Each row below has a hidden score, from 0 to 30, with 15 about the middle. What is it? The score is a weighted sum of the row's numbers plus the product of two more (or one squared), each taken from its middle value.
tensor([-0.15, -0.54, -0.39, -0.51, -0.62,  1.19, -0.30, -0.23, -0.24, -0.07,
        -0.16, -0.47,  1.49,  0.44,  0.01, -0.33]) ~ 13
tensor([-0.29, -0.25, -0.56, -0.50, -0.38, -0.87,  0.01,  3.89, -0.32, -0.33,
        -0.03, -0.34, -0.90, -0.75,  1.93,  5.17]) ~ 19
tensor([-0.02, -0.54, -0.38, -0.56, -0.61, -0.97, -0.42, -0.16,  3.65,  2.10,
         1.39, -0.41, -1.08, -0.63, -0.02, -0.38]) ~ 27
tensor([ 1.12,  2.65,  2.19,  1.58,  0.38, -1.11, -0.44, -0.38,  2.41,  1.65,
         1.64,  2.06, -0.83, -0.80, -0.18, -0.29]) ~ 11
tensor([-0.30, -0.29, -0.54, -0.53, -0.69, -1.02,  3.55,  1.01, -0.45, -0.05,
        -0.27, -0.38, -1.01, -0.47,  1.79,  3.43]) ~ 15
tensor([-0.31, -0.12, -0.62, -0.40, -0.16,  1.34, -0.42, -0.30, -0.29, -0.36,
        -0.09, -0.21, -0.65, -0.83, -0.36, -0.27]) ~ 21
tensor([-0.38, -0.42, -0.48, -0.45, -1.00,  0.84, -0.42, -0.02, -0.52,  0.18,
        -0.35, -0.44, -0.08, -0.65, -0.16, -0.06]) ~ 24
tensor([-0.18,  0.07,  1.22,  1.89,  2.99, -0.85, -0.39, -0.37, -0.20, -0.37,
        -0.05, -0.14, -0.73, -0.87, -0.25, -0.34]) ~ 11
tensor([-0.19, -0.53, -0.36, -0.50, -0.53, -0.63,  0.95, -0.27, -0.21, -0.11,
        -0.16, -0.53,  0.46,  0.89,  0.03, -0.39]) ~ 24
tensor([-0.25, -0.27, -0.58, -0.55, -0.33, -0.06, -0.12, -0.34, -0.31, -0.33,
        -0.06, -0.35,  1.26, -0.52, -0.29, -0.35]) ~ 26
tensor([-0.26, -0.26, -0.54, -0.51, -0.19,  1.16, -0.43, -0.33, -0.43, -0.27,
        -0.16, -0.43,  1.88, -0.24, -0.21, -0.40]) ~ 15
tensor([-0.19, -0.52, -0.40, -0.47, -0.80,  0.22, -0.03, -0.13, -0.27,  0.07,
        -0.28, -0.51,  0.40,  1.54,  0.01, -0.21]) ~ 12
tensor([-0.17,  0.02,  1.83,  2.32,  2.68, -1.03, -0.47, -0.16, -0.27, -0.01,
        -0.21, -0.47,  1.37, -0.54, -0.08, -0.24]) ~ 12
tensor([-0.07,  0.43,  1.97,  2.23,  1.96, -1.04, -0.46, -0.22, -0.21, -0.15,
        -0.16, -0.39, -0.79, -0.76, -0.16, -0.25]) ~ 19
tensor([-0.33, -0.37, -0.49, -0.45, -0.66,  0.72, -0.21, -0.21, -0.39, -0.13,
        -0.21, -0.40,  0.09,  1.69, -0.12, -0.25]) ~ 10
tensor([ 1.65,  2.66,  1.28,  0.81,  0.21, -0.99, -0.39, -0.40, -0.21, -0.39,
        -0.01,  1.92, -0.76, -0.84, -0.30, -0.36]) ~ 16
tensor([-0.21, -0.28, -0.54, -0.49, -0.37,  1.48, -0.45, -0.17, -0.31, -0.15,
        -0.19, -0.38,  0.72, -0.68, -0.20, -0.21]) ~ 13
tensor([-0.32, -0.18, -0.62, -0.52, -0.40, -0.04,  0.25, -0.38, -0.30, -0.30,
        -0.20, -0.27, -0.08,  1.90, -0.28, -0.21]) ~ 10
tensor([-0.21, -0.16, -0.63, -0.55, -0.19, -0.89, -0.33,  1.68, -0.20, -0.45,
         0.04, -0.26, -0.79, -0.84,  0.38,  2.81]) ~ 21
tensor([ 1.61,  1.80,  0.51,  0.16, -0.35, -0.98, -0.45, -0.13, -0.39, -0.16,
        -0.06, -0.28, -0.99, -0.69, -0.22, -0.27]) ~ 18
tensor([-0.12, -0.44, -0.44, -0.53, -0.37, -0.93,  3.92,  0.13, -0.18, -0.27,
        -0.09, -0.48, -0.56,  2.20,  0.10, -0.28]) ~ 21
tensor([-0.30, -0.10,  0.79,  1.44,  2.67, -0.87, -0.46, -0.26, -0.39, -0.10,
        -0.15, -0.37,  1.41, -0.71, -0.19, -0.22]) ~ 11
tensor([-0.27, -0.24, -0.57, -0.53, -0.42,  1.64, -0.37, -0.21, -0.40, -0.28,
        -0.08, -0.36,  2.14, -0.24, -0.28, -0.31]) ~ 12
tensor([-0.20, -0.31, -0.37, -0.26,  0.57, -0.35, -0.40, -0.34, -0.22, -0.23,
         0.03,  2.24, -0.84, -0.80, -0.19, -0.38]) ~ 17
tensor([ 0.45, -0.33, -0.43, -0.49, -0.76, -1.06, -0.50, -0.13,  3.07,  1.90,
         1.10, -0.36, -0.98, -0.67, -0.10, -0.22]) ~ 25
tensor([ 0.37, -0.07, -0.60, -0.51, -0.31, -0.95, -0.39, -0.44,  1.65,  0.94,
         1.33,  2.05, -0.77, -0.86, -0.39, -0.31]) ~ 23
tensor([-0.14, -0.35, -0.47, -0.60, -0.21,  0.53, -0.10, -0.38, -0.27, -0.40,
        -0.01, -0.47,  0.84,  0.53, -0.10, -0.54]) ~ 19
tensor([-0.08, -0.43,  0.19,  0.42,  1.74, -0.62, -0.37, -0.28,  0.29,  0.08,
         0.36,  3.51, -0.89, -0.72,  0.00, -0.45]) ~ 8
tensor([-0.20, -0.37, -0.48, -0.52, -0.50,  0.60, -0.42, -0.27, -0.27, -0.13,
        -0.20, -0.44, -0.55,  0.92, -0.04, -0.29]) ~ 14
tensor([-0.38, -0.44, -0.47, -0.45, -0.85,  1.08, -0.51, -0.16, -0.42,  0.11,
        -0.37, -0.44,  1.16, -0.62, -0.07, -0.13]) ~ 18
tensor([-0.34, -0.23, -0.52, -0.28,  0.15,  0.73, -0.43, -0.25, -0.27, -0.22,
        -0.16, -0.31,  0.42, -0.81, -0.24, -0.20]) ~ 17
tensor([-0.27, -0.30, -0.57, -0.50, -0.53,  0.83, -0.22, -0.22, -0.30, -0.21,
        -0.11, -0.32,  0.13,  1.70, -0.21, -0.23]) ~ 10
tensor([-0.34,  0.01,  0.78,  1.53,  2.86, -0.74, -0.41, -0.30, -0.39, -0.33,
        -0.09,  0.38, -0.83, -0.81, -0.31, -0.30]) ~ 11
tensor([ 1.39,  2.55,  2.15,  1.40,  0.41, -0.86, -0.34, -0.33,  0.79,  0.40,
         0.78,  3.65, -0.87, -0.73, -0.04, -0.48]) ~ 10
tensor([ 1.58,  0.28, -0.37, -0.44, -0.54, -1.02, -0.44, -0.20,  4.01,  2.49,
         2.18,  0.44, -0.94, -0.72, -0.13, -0.30]) ~ 17
tensor([ 0.69,  2.44,  3.00,  2.54,  0.88, -1.02, -0.44, -0.23,  3.72,  2.40,
         2.16,  1.25, -0.86, -0.78, -0.15, -0.19]) ~ 17
tensor([-0.29, -0.37, -0.51, -0.47, -0.78, -1.02,  1.75,  4.09, -0.38,  0.00,
        -0.24, -0.41, -1.02,  0.70,  1.18,  1.17]) ~ 17
tensor([-0.30, -0.16,  0.30,  0.77,  1.83, -0.78, -0.43, -0.32, -0.37, -0.23,
        -0.18, -0.36,  1.28, -0.43, -0.21, -0.29]) ~ 17
tensor([-0.16, -0.34, -0.47, -0.45, -0.08,  1.32, -0.42, -0.24, -0.26, -0.23,
        -0.13, -0.33, -0.78, -0.75, -0.19, -0.30]) ~ 16
tensor([-0.11, -0.34, -0.24, -0.11,  1.06, -0.21, -0.40, -0.34, -0.20, -0.30,
        -0.12, -0.43,  0.27, -0.78, -0.18, -0.38]) ~ 16
tensor([-0.31,  0.00,  0.50,  1.24,  2.61, -0.80, -0.47, -0.27, -0.37, -0.25,
        -0.12, -0.26,  1.53, -0.74, -0.38, -0.18]) ~ 13
tensor([-0.18, -0.43, -0.44, -0.51, -0.62,  1.80, -0.45, -0.19, -0.36, -0.03,
        -0.22, -0.51,  0.76, -0.64, -0.07, -0.27]) ~ 11
tensor([-0.16, -0.36, -0.49, -0.50, -0.25,  1.55, -0.41, -0.33, -0.26, -0.27,
        -0.10, -0.44,  1.96, -0.55, -0.16, -0.39]) ~ 11
tensor([-0.17, -0.48, -0.41, -0.55, -0.60, -0.52,  0.73, -0.20, -0.31, -0.11,
        -0.24, -0.53, -0.39,  1.97,  0.05, -0.33]) ~ 14
tensor([-0.28, -0.38, -0.47, -0.45, -0.72,  1.49, -0.43, -0.17, -0.33, -0.05,
        -0.24, -0.40,  1.22, -0.62, -0.11, -0.23]) ~ 15
tensor([-0.19, -0.34, -0.50, -0.53, -0.42, -0.95, -0.36,  1.78, -0.23, -0.25,
        -0.16, -0.37, -0.86, -0.78,  0.50,  2.91]) ~ 18
tensor([-0.30, -0.51, -0.42, -0.44, -0.91, -1.01,  3.96,  0.57, -0.40,  0.11,
        -0.24, -0.46, -0.55,  2.34,  0.08, -0.16]) ~ 7
tensor([-0.25, -0.32, -0.38, -0.24,  0.30,  0.48, -0.45, -0.23, -0.35, -0.13,
        -0.19, -0.40, -0.58, -0.72, -0.15, -0.28]) ~ 17
tensor([ 0.06, -0.49, -0.37, -0.55, -0.48, -0.95, -0.38, -0.24, -0.24, -0.20,
        -0.15,  0.48, -0.99, -0.64, -0.04, -0.44]) ~ 26
tensor([-0.38, -0.14, -0.66, -0.50, -0.47,  0.69, -0.43, -0.23, -0.44, -0.21,
        -0.08, -0.26, -0.10, -0.82, -0.33, -0.19]) ~ 23
tensor([-0.16, -0.40, -0.45, -0.46, -0.58, -0.91,  1.03, -0.25, -0.23, -0.15,
        -0.21, -0.46, -0.83, -0.43,  1.10,  1.40]) ~ 22
tensor([ 0.67,  1.97,  2.98,  2.31,  0.72, -1.08, -0.44, -0.20, -0.18,  0.11,
        -0.12,  3.15, -0.99, -0.66,  0.08, -0.36]) ~ 10
tensor([-0.20, -0.51, -0.41, -0.54, -0.59,  0.18, -0.34, -0.25, -0.30, -0.12,
        -0.21, -0.51, -0.95, -0.58,  1.25,  2.02]) ~ 17
tensor([-0.21, -0.26,  0.37,  0.80,  2.05, -0.69, -0.42, -0.27, -0.30, -0.19,
        -0.23, -0.40, -0.79, -0.71, -0.13, -0.31]) ~ 13
tensor([-0.40, -0.22, -0.59, -0.48, -0.61,  1.35, -0.38, -0.27, -0.49, -0.18,
        -0.22, -0.36,  0.95,  1.02, -0.29, -0.25]) ~ 10
tensor([-0.31, -0.30, -0.57, -0.57, -0.40,  1.09, -0.26, -0.32, -0.37, -0.27,
        -0.10, -0.39,  0.71,  1.22, -0.19, -0.36]) ~ 11
tensor([-0.12, -0.55, -0.38, -0.54, -0.68,  1.84, -0.41, -0.14, -0.29,  0.01,
        -0.22, -0.30, -1.07, -0.60,  0.06, -0.33]) ~ 16
tensor([-0.16, -0.30, -0.53, -0.59, -0.24,  0.92, -0.17, -0.33, -0.23, -0.34,
        -0.03, -0.41,  0.19,  1.70, -0.10, -0.42]) ~ 10
tensor([-0.23, -0.45, -0.48, -0.54, -0.47,  1.20, -0.35, -0.30, -0.28, -0.18,
        -0.11, -0.43,  1.63, -0.59, -0.09, -0.35]) ~ 15
tensor([ 0.44, -0.36, -0.46, -0.55, -0.53, -0.98, -0.44, -0.24,  3.97,  2.34,
         1.78, -0.17, -0.95, -0.75, -0.13, -0.32]) ~ 25
tensor([ 0.58,  2.01,  2.38,  1.94,  0.98, -0.92, -0.38, -0.36, -0.21, -0.35,
        -0.02, -0.37,  0.69, -0.79, -0.20, -0.39]) ~ 26
tensor([-0.24, -0.47, -0.19, -0.07,  0.56,  0.08, -0.45, -0.26, -0.30, -0.03,
        -0.27, -0.29, -0.91, -0.73, -0.04, -0.28]) ~ 18
tensor([ 0.41,  1.08,  2.88,  2.20,  0.36, -1.18, -0.50,  0.05, -0.33,  0.41,
        -0.40, -0.79, -1.09, -0.47,  0.37, -0.30]) ~ 20
tensor([ 1.79,  0.76, -0.43, -0.42, -0.32, -1.00, -0.42, -0.33,  4.62,  2.46,
         2.10,  0.07, -0.75, -0.81, -0.33, -0.29]) ~ 16
tensor([-0.21, -0.38, -0.49, -0.49, -0.45, -0.74,  1.36, -0.19, -0.20, -0.18,
        -0.07, -0.37, -0.86,  0.28,  0.78,  0.61]) ~ 20
tensor([-0.34, -0.39, -0.52, -0.45, -0.75,  1.18, -0.40, -0.14, -0.37,  0.01,
        -0.23, -0.38,  1.35,  0.48, -0.15, -0.14]) ~ 13
tensor([-0.21, -0.06, -0.69, -0.53,  0.11,  1.67, -0.37, -0.45, -0.22, -0.54,
         0.04, -0.29,  2.20, -0.68, -0.43, -0.36]) ~ 12
tensor([-0.33, -0.33, -0.54, -0.48, -0.49,  1.09, -0.42, -0.23, -0.37, -0.18,
        -0.10, -0.38,  0.93, -0.67, -0.15, -0.32]) ~ 16
tensor([-0.26, -0.17, -0.58, -0.47,  0.05,  0.64, -0.35, -0.39, -0.18, -0.38,
         0.09,  2.61, -0.78, -0.84, -0.31, -0.38]) ~ 18
tensor([-0.27, -0.35, -0.51, -0.56, -0.65,  1.16, -0.36, -0.18, -0.45, -0.10,
        -0.25, -0.47,  1.10,  0.87, -0.18, -0.28]) ~ 11
tensor([ 1.73,  2.06,  0.80,  0.35, -0.38, -1.04, -0.46, -0.16,  4.51,  2.69,
         2.02, -0.09, -0.92, -0.63, -0.20, -0.30]) ~ 13
tensor([-0.26, -0.58, -0.30, -0.34, -0.22, -0.12, -0.46, -0.20, -0.32,  0.05,
        -0.22,  1.22, -0.99, -0.73,  0.05, -0.30]) ~ 22
tensor([-0.22, -0.44, -0.46, -0.63, -0.45,  0.52, -0.09, -0.25, -0.43, -0.19,
        -0.13, -0.50,  0.59,  1.34, -0.09, -0.43]) ~ 14
tensor([-0.39, -0.21, -0.65, -0.48, -0.59,  0.72, -0.23, -0.20, -0.41, -0.17,
        -0.14, -0.29,  0.46,  1.47, -0.26, -0.18]) ~ 10
tensor([ 0.16,  1.10,  2.23,  1.98,  1.08, -0.95, -0.42, -0.22,  1.00,  0.71,
         0.88,  1.92, -0.96, -0.70, -0.10, -0.37]) ~ 18
tensor([-0.24, -0.51, -0.40, -0.53, -0.85, -1.10,  1.49,  1.81, -0.45,  0.12,
        -0.30, -0.55, -1.11, -0.57,  0.94,  2.76]) ~ 16
tensor([-0.25, -0.50, -0.46, -0.55, -0.59, -0.50,  0.29, -0.15, -0.33, -0.12,
        -0.11, -0.45,  1.09, -0.44, -0.09, -0.35]) ~ 27
tensor([-0.14, -0.48, -0.39, -0.52, -0.48, -0.45,  0.41, -0.32, -0.27, -0.20,
        -0.15, -0.54, -0.53,  1.65, -0.01, -0.37]) ~ 17
tensor([-0.15, -0.62, -0.17, -0.20,  0.24, -0.30, -0.47, -0.09, -0.31,  0.05,
        -0.20, -0.57,  0.77, -0.53,  0.04, -0.30]) ~ 18
tensor([-0.30, -0.27, -0.55, -0.49,  0.11,  0.97, -0.42, -0.30, -0.44, -0.35,
        -0.02, -0.35,  1.10, -0.67, -0.34, -0.39]) ~ 14
tensor([ 2.04,  1.27,  0.20, -0.18, -0.46, -1.06, -0.43, -0.26, -0.27, -0.10,
        -0.24, -0.50, -0.68, -0.70, -0.07, -0.31]) ~ 17
tensor([-0.26, -0.08, -0.68, -0.57, -0.09, -0.86, -0.22,  2.58, -0.30, -0.52,
         0.07, -0.29, -0.79, -0.82,  1.86,  5.21]) ~ 19
tensor([ 1.49,  2.09,  1.43,  0.77,  0.09, -0.98, -0.37, -0.29, -0.10, -0.20,
        -0.05,  0.69, -0.94, -0.76, -0.01, -0.40]) ~ 19
tensor([ 0.11, -0.22, -0.57, -0.48, -0.44, -0.94, -0.42, -0.29,  2.91,  1.82,
         1.85,  0.94, -0.88, -0.84, -0.26, -0.25]) ~ 28
tensor([-0.33, -0.43, -0.45, -0.39, -0.43,  0.71, -0.52, -0.15, -0.36,  0.07,
        -0.23, -0.38,  0.76,  0.47, -0.14, -0.11]) ~ 12
tensor([ 0.41,  2.01,  3.17,  2.87,  1.21, -0.98, -0.46, -0.17,  0.13,  0.21,
         0.22,  4.03, -0.91, -0.81, -0.07, -0.19]) ~ 10
tensor([-0.18, -0.61, -0.33, -0.56, -0.66,  1.00, -0.30, -0.21, -0.36, -0.04,
        -0.24, -0.63,  0.08,  1.68,  0.07, -0.41]) ~ 9
tensor([-0.28, -0.57, -0.35, -0.48, -0.94, -1.02,  3.74,  0.57, -0.39,  0.15,
        -0.34, -0.53, -1.14,  0.68,  1.12,  0.97]) ~ 16
tensor([-0.28,  0.02,  1.29,  1.90,  2.58, -0.88, -0.45, -0.17, -0.35, -0.15,
        -0.14, -0.36,  0.18,  0.98, -0.17, -0.27]) ~ 6
tensor([-0.17, -0.29, -0.51, -0.52, -0.38,  0.60, -0.29, -0.31, -0.28, -0.30,
        -0.14, -0.42, -0.32,  1.52, -0.21, -0.30]) ~ 12
tensor([-0.27, -0.47, -0.44, -0.44, -0.76,  1.38, -0.41, -0.13, -0.29, -0.01,
        -0.24, -0.39,  0.80, -0.71, -0.06, -0.21]) ~ 16
tensor([-0.26, -0.34, -0.47, -0.47, -0.69,  0.65, -0.46, -0.17, -0.31, -0.05,
        -0.28,  1.22, -0.95, -0.66, -0.14, -0.22]) ~ 24
tensor([-0.24, -0.28, -0.54, -0.54, -0.40,  1.45, -0.34, -0.29, -0.34, -0.26,
        -0.08, -0.39,  1.29,  0.51, -0.21, -0.35]) ~ 11
tensor([-0.29, -0.22, -0.62, -0.51, -0.47, -0.03,  0.03, -0.19, -0.36, -0.23,
        -0.07, -0.33,  1.01,  0.46, -0.28, -0.24]) ~ 20
tensor([-0.13, -0.47, -0.40, -0.49, -0.60,  0.50, -0.09, -0.28, -0.19, -0.14,
        -0.22, -0.48,  2.13, -0.27, -0.06, -0.34]) ~ 25
tensor([-0.16, -0.49, -0.44, -0.52, -0.45,  1.23, -0.34, -0.30, -0.15, -0.17,
        -0.11, -0.42,  1.69, -0.15, -0.05, -0.35]) ~ 14
tensor([-0.19, -0.44, -0.16,  0.03,  0.70, -0.30, -0.46, -0.24, -0.18, -0.01,
        -0.29, -0.44, -0.73, -0.79, -0.07, -0.20]) ~ 18
tensor([-0.18, -0.53, -0.42, -0.51, -0.61, -0.78,  1.29, -0.14, -0.20, -0.07,
        -0.14, -0.44, -0.48,  1.76,  0.01, -0.25]) ~ 15
tensor([-0.34, -0.12, -0.68, -0.48, -0.23,  1.49, -0.33, -0.33, -0.20, -0.39,
         0.05, -0.16,  1.05,  0.67, -0.39, -0.24]) ~ 11
tensor([-0.12, -0.29, -0.48, -0.58, -0.16,  0.82, -0.10, -0.45, -0.21, -0.43,
        -0.07, -0.45,  0.60,  1.33, -0.18, -0.45]) ~ 15
tensor([-0.22, -0.37, -0.53, -0.48, -0.60,  1.08, -0.32, -0.22, -0.20, -0.08,
        -0.19, -0.40,  1.41,  0.53, -0.10, -0.20]) ~ 14
tensor([ 0.03, -0.36, -0.47, -0.59, -0.29, -0.95, -0.39, -0.33, -0.26, -0.28,
        -0.05,  1.08, -0.91, -0.76, -0.21, -0.38]) ~ 25
tensor([-0.16, -0.52, -0.39, -0.54, -0.39,  0.97, -0.37, -0.24, -0.22, -0.20,
        -0.06, -0.48, -0.93, -0.59,  1.40,  2.21]) ~ 7
tensor([-0.20, -0.47, -0.37, -0.45,  0.16,  0.27, -0.36, -0.32, -0.25, -0.30,
         0.00, -0.41, -0.93, -0.09,  0.83,  0.55]) ~ 8
tensor([-0.09, -0.63, -0.32, -0.59, -0.53, -1.06, -0.12,  3.61, -0.24, -0.09,
        -0.21, -0.62, -0.97, -0.02,  2.20,  2.44]) ~ 12
tensor([ 0.15,  1.57,  2.92,  2.89,  1.81, -1.02, -0.44, -0.29, -0.21, -0.21,
        -0.16,  1.50, -0.80, -0.82, -0.22, -0.23]) ~ 16
tensor([-0.29, -0.15, -0.64, -0.54, -0.42,  0.54, -0.12, -0.26, -0.39, -0.31,
        -0.12, -0.31,  0.23,  1.77, -0.32, -0.26]) ~ 10
tensor([-0.26, -0.51, -0.45, -0.46, -0.75, -0.94, -0.42,  1.97, -0.25,  0.01,
        -0.18, -0.38, -0.96, -0.76,  0.71,  3.09]) ~ 20
tensor([-0.24, -0.33, -0.50, -0.46, -0.73,  1.08, -0.45, -0.17, -0.31, -0.03,
        -0.31, -0.40,  1.43, -0.39, -0.12, -0.17]) ~ 17
tensor([-0.30,  0.07,  0.67,  1.48,  2.87, -0.77, -0.44, -0.30, -0.28, -0.31,
        -0.11,  0.87, -0.74, -0.87, -0.38, -0.20]) ~ 11
tensor([-0.24, -0.41, -0.45, -0.45, -0.60,  1.48, -0.43, -0.19, -0.29, -0.10,
        -0.19, -0.45,  1.62, -0.39, -0.07, -0.29]) ~ 13
tensor([-0.15, -0.09,  1.27,  1.93,  3.13, -0.90, -0.43, -0.18, -0.24, -0.17,
        -0.13, -0.37, -0.82, -0.73, -0.13, -0.28]) ~ 8
tensor([-0.35, -0.11, -0.67, -0.48, -0.52,  0.14,  0.04, -0.23, -0.33, -0.24,
        -0.19, -0.25,  0.07,  1.72, -0.36, -0.11]) ~ 8
tensor([-0.25, -0.35, -0.50, -0.47, -0.69,  0.76, -0.23, -0.13, -0.33, -0.12,
        -0.23, -0.41,  0.14,  1.84, -0.13, -0.23]) ~ 9
tensor([-0.19, -0.43, -0.47, -0.52, -0.52,  0.73, -0.24, -0.24, -0.25, -0.12,
        -0.15, -0.42,  0.16,  1.57, -0.12, -0.24]) ~ 10
tensor([-0.27, -0.37, -0.52, -0.50, -0.68,  1.02, -0.31, -0.11, -0.36, -0.10,
        -0.20, -0.38,  0.20,  1.68, -0.15, -0.21]) ~ 8
tensor([-0.22, -0.35, -0.53, -0.55, -0.37, -0.94,  4.31,  0.79, -0.23, -0.25,
        -0.10, -0.40,  0.60,  1.57, -0.13, -0.34]) ~ 28
tensor([-0.19, -0.32, -0.52, -0.52, -0.37,  1.85, -0.38, -0.31, -0.26, -0.28,
        -0.12, -0.37,  1.90,  0.09, -0.22, -0.32]) ~ 10
tensor([ 0.88, -0.08, -0.43, -0.46, -0.75, -1.09, -0.47, -0.12, -0.33,  0.03,
        -0.24,  0.74, -1.04, -0.66, -0.11, -0.17]) ~ 21
tensor([-0.27, -0.30, -0.53, -0.51, -0.55, -0.93,  2.99, -0.04, -0.37, -0.18,
        -0.20, -0.40,  0.64,  1.49, -0.24, -0.25]) ~ 19
tensor([ 1.30,  0.70, -0.44, -0.30, -0.59, -1.00, -0.48, -0.20, -0.34, -0.23,
        -0.18,  0.11, -0.78, -0.79, -0.34, -0.16]) ~ 21
tensor([-0.32, -0.06,  0.57,  1.25,  2.64, -0.77, -0.44, -0.31, -0.36, -0.23,
        -0.10, -0.33,  0.97, -0.79, -0.29, -0.25]) ~ 11
tensor([-0.29, -0.35, -0.53, -0.52, -0.46,  1.07, -0.27, -0.25, -0.34, -0.22,
        -0.05, -0.42,  1.20,  0.56, -0.14, -0.36]) ~ 14
tensor([-0.19, -0.59, -0.34, -0.49, -0.86, -1.01,  2.81,  0.07, -0.35,  0.09,
        -0.33, -0.58, -0.66,  2.40,  0.16, -0.18]) ~ 9
tensor([-0.21, -0.53, -0.42, -0.52, -0.53, -0.39,  0.50, -0.23, -0.21, -0.10,
        -0.12, -0.46, -0.58,  1.74,  0.06, -0.28]) ~ 15
tensor([ 0.57,  2.34,  2.97,  2.65,  1.36, -0.94, -0.37, -0.44, -0.09, -0.36,
        -0.06,  1.68, -0.70, -0.89, -0.20, -0.34]) ~ 17
tensor([ 1.62,  1.98,  1.23,  0.65, -0.28, -1.11, -0.46, -0.21, -0.14,  0.02,
        -0.22, -0.05, -0.90, -0.78, -0.02, -0.20]) ~ 18
tensor([-0.18, -0.29,  1.35,  1.70,  2.25, -0.99, -0.45, -0.15, -0.28,  0.03,
        -0.17, -0.53, -0.71, -0.65,  0.08, -0.35]) ~ 12
tensor([-0.22, -0.12, -0.63, -0.53, -0.14,  0.95, -0.15, -0.39, -0.25, -0.52,
         0.05, -0.24,  1.52,  0.52, -0.42, -0.37]) ~ 18
tensor([-0.23, -0.34, -0.48, -0.42, -0.27,  1.66, -0.40, -0.25, -0.07, -0.08,
         0.07,  4.28, -0.87, -0.78, -0.16, -0.31]) ~ 17
tensor([-0.24, -0.18, -0.60, -0.53, -0.28, -0.05,  0.06, -0.34, -0.30, -0.40,
        -0.01, -0.30, -0.83, -0.60,  1.35,  2.57]) ~ 16
tensor([-0.21, -0.43, -0.45, -0.47, -0.63,  1.77, -0.42, -0.22, -0.21, -0.10,
        -0.24, -0.41,  2.06, -0.17, -0.05, -0.26]) ~ 11
tensor([-0.17,  1.23,  2.27,  2.63,  2.05, -0.84, -0.42, -0.31, -0.31, -0.44,
        -0.02,  1.48, -0.74, -0.87, -0.46, -0.24]) ~ 19
tensor([-0.22, -0.33, -0.50, -0.54, -0.50, -0.53,  1.35, -0.22, -0.34, -0.27,
        -0.16, -0.42, -0.30,  2.45, -0.13, -0.32]) ~ 12
tensor([-0.18, -0.50, -0.37, -0.50, -0.67, -0.91,  2.39, -0.12, -0.35, -0.08,
        -0.27, -0.52, -0.26,  2.26, -0.04, -0.28]) ~ 12
tensor([-0.31, -0.18, -0.66, -0.54, -0.25,  1.74, -0.37, -0.35, -0.29, -0.42,
        -0.02, -0.26,  0.37,  1.45, -0.31, -0.34]) ~ 7
tensor([-0.33, -0.37, -0.51, -0.48, -0.74,  0.89, -0.28, -0.18, -0.40, -0.05,
        -0.25, -0.45,  1.09,  0.93, -0.08, -0.27]) ~ 13
tensor([-0.22, -0.11,  0.91,  1.51,  2.54, -0.86, -0.44, -0.27, -0.27, -0.20,
        -0.27, -0.34, -0.75, -0.74, -0.20, -0.25]) ~ 13
tensor([-0.10, -0.40, -0.39, -0.51,  0.03,  0.47, -0.37, -0.37, -0.24, -0.29,
        -0.14, -0.48, -0.79, -0.69, -0.13, -0.45]) ~ 17
tensor([-0.20, -0.36, -0.39, -0.28,  0.19,  0.53, -0.43, -0.20, -0.23, -0.20,
        -0.15, -0.39,  0.48, -0.69, -0.20, -0.28]) ~ 16
tensor([ 1.54,  1.06,  0.09, -0.20, -0.60, -0.96, -0.47, -0.11, -0.43, -0.07,
        -0.13,  0.19, -1.11, -0.62, -0.15, -0.29]) ~ 17
tensor([-0.27, -0.39, -0.51, -0.49, -0.52,  0.67, -0.13, -0.24, -0.23, -0.16,
        -0.11, -0.36,  0.15,  1.70, -0.10, -0.26]) ~ 11
tensor([-0.29, -0.30, -0.53, -0.48, -0.56,  0.48, -0.41, -0.22, -0.36, -0.16,
        -0.17, -0.38, -0.09,  0.58, -0.22, -0.23]) ~ 16
tensor([-0.15, -0.38, -0.50, -0.57, -0.30, -0.91,  3.93,  1.56, -0.22, -0.32,
        -0.06, -0.41, -0.86,  0.64,  1.02,  0.76]) ~ 19
tensor([-0.18, -0.52, -0.41, -0.51, -0.70, -0.23,  0.31, -0.17, -0.23,  0.03,
        -0.29, -0.53, -0.46,  2.26,  0.15, -0.21]) ~ 10
tensor([-0.26, -0.54, -0.40, -0.50, -0.85, -1.06,  3.09,  0.05, -0.35,  0.15,
        -0.33, -0.55, -0.86,  2.06,  0.36, -0.05]) ~ 10
tensor([-0.20, -0.74, -0.30, -0.49, -0.82,  1.06, -0.46, -0.08, -0.22,  0.10,
        -0.27, -0.55, -0.42,  1.22,  0.14, -0.28]) ~ 11
tensor([-0.15, -0.58, -0.35, -0.53, -0.59,  0.89, -0.33, -0.24, -0.24, -0.07,
        -0.24, -0.53,  0.26,  1.20,  0.04, -0.34]) ~ 11
tensor([-0.11, -0.55,  0.14,  0.28,  1.38, -0.57, -0.44, -0.25, -0.17, -0.04,
        -0.29, -0.53,  1.44, -0.60,  0.01, -0.31]) ~ 19
tensor([-0.31, -0.17, -0.62, -0.53, -0.40,  1.85, -0.43, -0.30, -0.40, -0.27,
        -0.16, -0.31,  0.81,  1.15, -0.32, -0.23]) ~ 6
tensor([-0.22, -0.25, -0.53, -0.42, -0.41,  1.57, -0.42, -0.30, -0.22, -0.20,
        -0.24, -0.39,  0.44, -0.79, -0.15, -0.24]) ~ 14
tensor([-0.32, -0.07,  0.10,  0.67,  2.17, -0.60, -0.42, -0.29, -0.36, -0.35,
        -0.03, -0.27,  0.19, -0.78, -0.34, -0.30]) ~ 13
tensor([-0.16, -0.34, -0.49, -0.56, -0.21,  1.69, -0.39, -0.38, -0.28, -0.27,
        -0.13,  0.54, -0.89, -0.74, -0.15, -0.42]) ~ 14
